a =
[[112 145 111 109 148 148]
 [146 109 147 148 108 110]
 [147 109 146 147 108 108]
 [105 152 105 107 149 150]
 [148 108 148 147 109 108]
 [143 113 142 144 112 112]
 [107 149 108 107 149 149]
 [110 147 109 108 147 147]
 [105 150 105 106 149 150]]
a[0,-6] -> 112
a[5,3] -> 144
a[-5] -> [148, 108, 148, 147, 109, 108]
a[2,2] -> 146
a[-1,2] -> 105
a[-9,3] -> 109
a[-8,-5] -> 109
a[:, 5] -> [148, 110, 108, 150, 108, 112, 149, 147, 150]
a[-8,-6] -> 146
a[5] -> [143, 113, 142, 144, 112, 112]
a[:, -4] -> [111, 147, 146, 105, 148, 142, 108, 109, 105]
a[5,-1] -> 112
a[-1,-5] -> 150
a[-1] -> [105, 150, 105, 106, 149, 150]
a[-1,-3] -> 106
a[7,-4] -> 109
a[:, -2] -> [148, 108, 108, 149, 109, 112, 149, 147, 149]
a[3,0] -> 105
a[1] -> [146, 109, 147, 148, 108, 110]
a[-9,-1] -> 148

X =
[[123 138 134 119 116 123 122 117 146]
 [133 119 123 136 139 133 134 138 112]
 [120 144 137 114 110 120 118 111 156]
 [122 140 135 117 114 122 121 115 149]]
X[0, -9] = 123
X[2, 0] = 120
X[-4, 6] = 122
X[-2] = [120, 144, 137, 114, 110, 120, 118, 111, 156]
X[-3, 3] = 136
X[2, -8] = 144
X[0, -4] = 123
X[0, 2] = 134
X[:, 7] = [117, 138, 111, 115]
X[3, 7] = 115
X[3, -9] = 122
X[1, 7] = 138
X[1] = [133, 119, 123, 136, 139, 133, 134, 138, 112]
X[1, -1] = 112

arr = [[115, 140, 146, 143, 128, 142], [115, 149, 117, 112, 114, 139], [129, 129, 137, 123, 152, 122], [146, 117, 110, 124, 106, 149], [132, 120, 141, 137, 121, 115], [110, 150, 115, 143, 118, 130], [137, 138, 125, 152, 108, 140], [120, 131, 104, 146, 114, 116], [144, 153, 151, 132, 151, 104], [104, 148, 121, 132, 128, 148], [144, 105, 146, 128, 103, 131], [125, 152, 118, 123, 123, 124], [123, 129, 123, 132, 127, 147], [124, 121, 103, 118, 145, 151], [126, 153, 107, 108, 152, 132]]
Indices start at 0.
(0, 0) => 115
(8, 0) => 144
(4, 3) => 137
(0, 4) => 128
(11, 2) => 118
(9, 4) => 128
(10, 0) => 144
(1, 4) => 114
(8, 3) => 132
(12, 3) => 132
(10, 4) => 103
(7, 5) => 116
(10, 5) => 131
(2, 4) => 152
(14, 3) => 108
(11, 4) => 123
(4, 2) => 141
(2, 5) => 122
(10, 3) => 128
(10, 1) => 105
(12, 4) => 127
(8, 4) => 151
(3, 1) => 117
(11, 5) => 124
(2, 3) => 123
(1, 3) => 112
(8, 2) => 151
(2, 0) => 129
(3, 3) => 124
(12, 5) => 147

W = [137 146 110 111 114 110 103 105 147 104 100 110 111 117 137]
W[0] -> 137
W[13] -> 117
W[14] -> 137
W[6] -> 103
W[12] -> 111

grid =
124  126  136  122  127  119  127  139  129  136  129  119  128
128  130  126  133  132  130  126  128  124  135  123  130  130
120  123  117  124  134  127  133  144  137  148  125  135  145
122  116  150  121  111  120  130  134  139  134  126  136  120
119  117  121  135  122  134  133  120  139  135  117  138  131
135  135  126  130  126  131  129  130  124  133  123  126  125
131  130  119  141  117  122  124  129  126  125  120  128  114
126  125  150  115  131  149  138  135  123  130  122  127  120
125  112  122  120  129  119  137  107  111  144  113  131  133
128  130  125  132  127  128  127  124  126  134  120  125  139
Rows and columns are counted from 0.
row 0 col 0 -> 124
row 1 col 3 -> 133
row 7 col 10 -> 122
row 8 col 9 -> 144
row 4 col 6 -> 133
row 3 col 3 -> 121
row 9 col 10 -> 120
row 9 col 6 -> 127
row 0 col 3 -> 122
row 5 col 3 -> 130
row 7 col 8 -> 123
row 4 col 8 -> 139
row 8 col 6 -> 137
row 8 col 5 -> 119
row 9 col 0 -> 128
row 4 col 10 -> 117
row 7 col 2 -> 150
row 9 col 4 -> 127
row 1 col 8 -> 124
row 3 col 2 -> 150
row 6 col 12 -> 114
row 4 col 12 -> 131
row 8 col 12 -> 133
row 0 col 7 -> 139
row 7 col 4 -> 131
row 4 col 11 -> 138
row 6 col 4 -> 117
row 5 col 8 -> 124
row 3 col 8 -> 139
row 2 col 7 -> 144
row 5 col 2 -> 126
row 4 col 4 -> 122
row 4 col 0 -> 119
row 7 col 6 -> 138
row 3 col 5 -> 120
row 7 col 5 -> 149
row 2 col 0 -> 120
row 3 col 7 -> 134
row 1 col 1 -> 130

M =
array([[121, 127, 122, 127],
       [121, 127, 100, 127],
       [125, 127, 128, 127],
       [125, 127, 128, 127],
       [112, 116, 128, 120],
       [119, 120, 128, 122],
       [104, 111, 129, 118],
       [125, 127, 128, 127],
       [124, 127, 128, 127],
       [121, 127, 117, 127]])
Indices start at 0.
(0, 0)	121
(9, 0)	121
(3, 0)	125
(1, 2)	100
(4, 0)	112
(9, 1)	127
(3, 3)	127
(8, 0)	124
(4, 3)	120
(5, 1)	120
(7, 3)	127
(2, 3)	127
(4, 1)	116
(2, 2)	128
(7, 1)	127
(9, 3)	127
(5, 0)	119
(1, 1)	127
(2, 0)	125
(0, 1)	127

A =
[[135 128 133 135 127 134 126 134 128 132 126 129]
 [126 137 121 124 128 113 132 112 139 126 127 135]
 [120 124 133 128 138 129 139 131 132 118 131 131]
 [112 129 126 115 127 122 130 122 130 119 132 130]
 [123 127 133 128 122 130 122 131 127 123 130 128]
 [131 137 123 125 130 118 132 117 137 131 126 135]
 [115 116 128 119 128 138 125 138 112 121 134 116]
 [126 125 128 124 137 132 135 131 125 128 129 126]
 [120 130 127 126 121 125 131 126 136 129 119 133]
 [151 132 128 143 122 132 119 131 128 144 121 128]
 [124 133 128 121 134 127 137 125 135 130 125 135]
 [136 127 130 140 123 125 121 128 128 126 130 127]
 [137 119 126 145 142 120 134 125 125 115 139 122]]
A[0,0] = 135
A[:, 8] = [128, 139, 132, 130, 127, 137, 112, 125, 136, 128, 135, 128, 125]
A[7,0] = 126
A[:, 5] = [134, 113, 129, 122, 130, 118, 138, 132, 125, 132, 127, 125, 120]
A[:, 0] = [135, 126, 120, 112, 123, 131, 115, 126, 120, 151, 124, 136, 137]
A[:, 1] = [128, 137, 124, 129, 127, 137, 116, 125, 130, 132, 133, 127, 119]
A[7,4] = 137
A[:, 7] = [134, 112, 131, 122, 131, 117, 138, 131, 126, 131, 125, 128, 125]
A[0,5] = 134
A[5,8] = 137
A[:, 11] = [129, 135, 131, 130, 128, 135, 116, 126, 133, 128, 135, 127, 122]
A[4,1] = 127
A[3,4] = 127
A[0,3] = 135
A[4,4] = 122
A[11,11] = 127
A[4] = [123, 127, 133, 128, 122, 130, 122, 131, 127, 123, 130, 128]
A[1,7] = 112
A[4,0] = 123
A[8,8] = 136
A[2,10] = 131
A[12] = [137, 119, 126, 145, 142, 120, 134, 125, 125, 115, 139, 122]
A[6,3] = 119
A[1,4] = 128
A[8,10] = 119
A[2,3] = 128
A[2,9] = 118
A[11,8] = 128
A[4,8] = 127
A[7] = [126, 125, 128, 124, 137, 132, 135, 131, 125, 128, 129, 126]
A[:, 2] = [133, 121, 133, 126, 133, 123, 128, 128, 127, 128, 128, 130, 126]
A[:, 10] = [126, 127, 131, 132, 130, 126, 134, 129, 119, 121, 125, 130, 139]
A[2,2] = 133
A[10,10] = 125
A[6,9] = 121

x = [101 136 131 145 147 130 141 134 146 103 135 118]
x[0] = 101
x[11] = 118
x[8] = 146
x[10] = 135

m =
array([[124, 135, 128, 118, 115, 118],
       [134, 136, 141, 150, 120, 134],
       [137, 124, 125, 125, 147, 118],
       [129, 123, 139, 149, 130, 134],
       [130, 134, 113, 135, 121, 128]])
Indices start at 0.
(0, 0): 124
(0, 3): 118
(3, 1): 123
(1, 3): 150
(0, 4): 115
(4, 1): 134
(3, 3): 149
(3, 4): 130
(3, 5): 134
(3, 0): 129
(2, 1): 124
(1, 2): 141
(1, 4): 120
(3, 2): 139

data = [128 113 122 104 120 129 123 134 138 121 151 109]
data[0]: 128
data[6]: 123
data[11]: 109
